One turn moves every row onto another: examples first, then more rows asked:
z_344: [ 13  10   0   4  19 -21  -6  16  -1   2 -41  22]
z_616: [ 21  34 -12  -3  11 -18  28  29   1   3 -31  22]
z_215: [ -1  14 -12   4 -39  -7   6 -29   9 -13  -3  -7]
z_931: [ -9   4 -12 -23   3  10  -3  28   3 -45  19   7]
z_124: [ 12  15 -33  -3  -6   1  10 -12  -2  12  16  -7]
z_767: [ 21  60 -15   4  -2 -13  20  21   8  -5   0  17]
z_896: [ 51  19   9  10 -24 -40  25  20 -13 -20  16  -9]
z_668: [  5  21   4  18  11 -19 -33   0   6  -8 -14  18]
z_385: [-31  21   2 -10 -10 -10 -10  18  -4   8   8  -7]
z_324: [  8  22  38 -12 -31  -6  15  -8  -5  -5 -29  16]
z_314: [-13  -5   2 -14 -12  16  -1  39  10 -23 -26  -4]
z_175: [-31  -7 -20   6 -15 -23  -7  13  -2 -27 -11  -6]
z_704: [ 21   7 -12  16  14  -4  -4  36 -27 -15  29  -7]
z_884: [-29 -13  -1   7 -13 -22   2   9 -25 -31 -10  -2]
z_789: [ 22  13   3  -7 -14 -25  16 -29 -16 -22  27  10]
z_291: [ 25   7   3  -9 -32 -46  32 -10  -2  -8  -8  -9]
z_221: [  0  -6   4  -4  11 -19   4  58 -19 -33  -7   5]
z_456: [ 23  15  38  -5   1   1  -2  13 -31  10  11   4]
z_662: [ -4   3  -2  20 -41 -13   4 -20 -11 -11   6 -14]
z_133: [ 44  16  19   1  -3 -25  12  28   8 -45 -26  21]
z_246: [ -9  20  33  -7  -8 -26 -10  42   2 -27 -18  10]
z_16: [ 31   9   7   6 -24 -14  13  62   4 -22 -18 -16]
z_797: [ 58  12 -22   4  -4  -9  25  -5   6 -22  -6  10]
z_938: [ 49  17  27  -8   1  -2  23  43 -19 -23   3  10]
z_582: [ 40  21   8  14 -45  12  21  -2  -6 -12  12  -8]
z_224: [ 49  28  18  -3 -30   5  25 -12   0 -10   5   4]
z_369: [-11   9 -21 -23 -13 -31  26  -7  -5 -38  12   8]
z_641: [ 44  15  16  -2 -17  18  30  39 -20 -32   0   8]
z_20: [ -1  18 -12   5 -37 -14  26   1  15 -38 -37  13]
z_410: [ 47   0  28   0 -28 -17   7  22   7   2 -13 -18]
z_973: [ 12  53  -6  16  -3 -14 -16   3  12 -12  12  15]
z_799: [  8  10 -41  22 -10 -13  13  29   1 -46  -1  -2]
z_940: [  1  -7   9  -7   2  -3  19  46 -30 -43 -14  11]
z_91: [-19  -5  -2 -21  -7  11   1 -18  -3 -24   1  12]
z_836: [ 27  -2  20  -9  -7  18 -14  46   9 -23   1  -7]

z_797 goes to z_385
z_662 goes to z_940
z_668 goes to z_616
Now these:
z_704 goes to z_324
z_836 goes to z_291
z_175 goes to z_938
z_896 goes to z_91

